In the data rows, the value 128 means zero.
Some points, each followed by its number:
[108, 104, 110, 182, 134, 110, 106, 117, 136, 87, 151, 101, 106, 100, 127, 131, 207, 123, 154, 144, 135, 125, 142, 127, 136, 121, 143, 127, 103] 0
[111, 149, 150, 119, 92, 167, 107, 119, 129, 189, 170, 143, 153, 132, 115, 76, 194, 150, 150, 68, 104, 166, 151, 172, 112, 139, 119, 137, 95] 1
[112, 134, 154, 137, 100, 108, 137, 135, 134, 143, 93, 121, 87, 143, 105, 95, 127, 137, 121, 54, 121, 100, 144, 132, 154, 169, 166, 136, 104] 2
[124, 148, 100, 154, 107, 169, 63, 111, 155, 94, 165, 144, 126, 87, 153, 154, 149, 124, 136, 169, 98, 155, 99, 108, 86, 34, 65, 153, 136] 3
[108, 189, 116, 138, 130, 99, 123, 141, 140, 122, 84, 154, 101, 90, 124, 140, 72, 133, 85, 152, 107, 104, 105, 87, 121, 91, 87, 147, 170] 4
[119, 152, 99, 141, 159, 150, 108, 113, 131, 140, 136, 121, 157, 60, 141, 170, 124, 146, 113, 176, 98, 175, 146, 97, 130, 89, 100, 120, 148] 5
[125, 158, 148, 93, 157, 114, 125, 184, 139, 130, 110, 133, 132, 129, 137, 138, 113, 150, 96, 162, 133, 163, 139, 120, 167, 141, 104, 116, 172] 6
[126, 124, 212, 157, 119, 67, 135, 164, 138, 138, 94, 125, 98, 143, 85, 116, 130, 110, 90, 111, 103, 67, 157, 180, 138, 179, 137, 135, 100] 7
[89, 156, 73, 79, 171, 137, 177, 154, 128, 151, 116, 174, 150, 89, 154, 158, 41, 161, 127, 167, 96, 169, 126, 82, 112, 151, 166, 107, 133] 8
[129, 127, 106, 136, 163, 131, 152, 160, 100, 131, 125, 156, 153, 107, 132, 137, 57, 128, 116, 163, 80, 121, 140, 76, 106, 93, 155, 117, 134] 9
[136, 108, 123, 111, 147, 60, 251, 94, 116, 188, 112, 114, 142, 134, 77, 166, 145, 135, 130, 100, 135, 121, 119, 179, 142, 249, 198, 89, 108] 10
[185, 121, 101, 161, 142, 181, 62, 74, 111, 21, 255, 97, 136, 141, 218, 170, 141, 100, 133, 186, 213, 155, 67, 74, 94, 0, 62, 131, 196] 11
[140, 79, 203, 175, 134, 40, 136, 168, 109, 94, 98, 142, 109, 134, 100, 135, 134, 79, 90, 136, 119, 57, 168, 138, 176, 154, 147, 144, 124] 12
[104, 171, 144, 98, 151, 130, 142, 167, 148, 174, 113, 168, 143, 128, 103, 106, 142, 159, 119, 81, 102, 174, 146, 148, 167, 200, 154, 139, 107] 13
[144, 182, 148, 114, 169, 97, 115, 138, 142, 73, 85, 172, 125, 129, 185, 153, 46, 142, 66, 181, 121, 109, 99, 64, 153, 63, 95, 112, 205] 14
[99, 136, 100, 116, 139, 116, 217, 140, 103, 169, 58, 125, 143, 83, 69, 142, 173, 155, 131, 153, 64, 134, 148, 172, 124, 178, 178, 119, 89] 15
[130, 111, 109, 76, 139, 179, 143, 110, 116, 149, 167, 124, 158, 101, 180, 134, 102, 161, 138, 147, 132, 167, 116, 137, 110, 105, 119, 107, 144] 16
[108, 135, 141, 112, 131, 136, 158, 127, 133, 172, 128, 144, 177, 111, 83, 122, 196, 153, 146, 111, 66, 159, 149, 167, 132, 178, 153, 124, 89] 17
[147, 122, 119, 140, 102, 146, 77, 112, 121, 70, 118, 91, 129, 80, 173, 178, 112, 120, 114, 175, 148, 145, 109, 73, 106, 49, 99, 122, 161] 18
New points follow, each followed by the numbers of its five nearest points above, looking only along the 5 directions in which the numbered points spread most, nearest first.
[172, 121, 168, 159, 83, 156, 78, 107, 117, 138, 170, 107, 153, 148, 147, 83, 176, 86, 125, 88, 160, 110, 161, 132, 137, 116, 95, 144, 134] 0 1 2 6 3
[111, 114, 130, 143, 125, 93, 144, 113, 109, 80, 96, 116, 94, 144, 129, 126, 103, 104, 102, 121, 150, 70, 124, 113, 138, 93, 142, 129, 113] 12 6 0 4 9
[115, 198, 142, 91, 164, 127, 113, 135, 132, 157, 104, 156, 151, 118, 147, 118, 80, 153, 112, 112, 95, 163, 110, 90, 147, 139, 91, 131, 145] 6 9 4 8 13
[133, 106, 146, 140, 106, 132, 114, 146, 121, 98, 160, 102, 146, 135, 163, 115, 133, 106, 125, 140, 138, 126, 143, 112, 139, 113, 123, 123, 159] 0 6 18 16 5
[138, 113, 159, 168, 104, 153, 98, 143, 111, 139, 154, 122, 130, 122, 124, 87, 158, 110, 172, 107, 87, 107, 178, 141, 140, 124, 118, 138, 120] 0 2 1 17 7
[150, 125, 183, 148, 153, 107, 113, 138, 129, 139, 115, 100, 141, 145, 53, 109, 120, 99, 121, 122, 114, 97, 146, 178, 160, 139, 131, 150, 98] 2 7 12 0 6
[90, 157, 63, 110, 160, 119, 145, 103, 127, 115, 42, 172, 164, 52, 113, 206, 128, 175, 103, 164, 125, 152, 137, 110, 131, 106, 124, 133, 143] 9 5 8 4 6
[101, 114, 83, 103, 103, 139, 139, 120, 140, 149, 102, 140, 113, 113, 100, 144, 140, 143, 140, 156, 118, 167, 123, 145, 105, 142, 141, 117, 133] 5 17 9 16 6
[116, 76, 48, 47, 156, 128, 239, 108, 139, 101, 128, 102, 122, 122, 125, 231, 126, 161, 151, 142, 216, 160, 64, 117, 124, 180, 197, 81, 166] 16 10 8 9 6
[116, 137, 105, 93, 139, 120, 156, 116, 135, 114, 86, 103, 109, 96, 108, 137, 134, 151, 82, 170, 148, 129, 103, 124, 132, 116, 119, 108, 146] 9 6 5 4 16
[143, 120, 121, 197, 162, 149, 126, 153, 92, 72, 159, 124, 184, 99, 141, 162, 106, 104, 148, 180, 105, 105, 145, 92, 124, 80, 149, 116, 151] 18 5 9 0 4
[128, 115, 136, 144, 130, 113, 104, 150, 114, 109, 154, 132, 119, 127, 163, 141, 115, 112, 133, 121, 126, 124, 126, 100, 120, 102, 123, 119, 139] 6 0 18 9 5
[152, 114, 168, 169, 102, 129, 110, 125, 136, 133, 138, 114, 137, 147, 105, 85, 157, 95, 127, 114, 102, 113, 173, 163, 172, 121, 128, 143, 149] 2 0 7 1 12
[125, 173, 190, 142, 127, 128, 91, 169, 139, 168, 144, 172, 108, 150, 126, 52, 148, 110, 139, 91, 71, 96, 168, 171, 138, 175, 99, 140, 98] 2 13 1 7 17
[149, 171, 148, 173, 127, 112, 125, 108, 124, 115, 173, 148, 162, 148, 158, 103, 171, 108, 143, 110, 109, 121, 140, 154, 135, 139, 111, 150, 136] 0 2 1 6 16
[123, 113, 184, 164, 137, 107, 85, 156, 140, 132, 150, 128, 130, 157, 113, 95, 182, 111, 125, 123, 113, 120, 160, 160, 164, 145, 103, 146, 120] 2 7 0 1 12
[139, 85, 153, 163, 76, 128, 103, 115, 129, 133, 97, 114, 109, 150, 94, 114, 133, 139, 115, 71, 149, 83, 169, 160, 156, 154, 154, 159, 97] 2 7 12 0 17
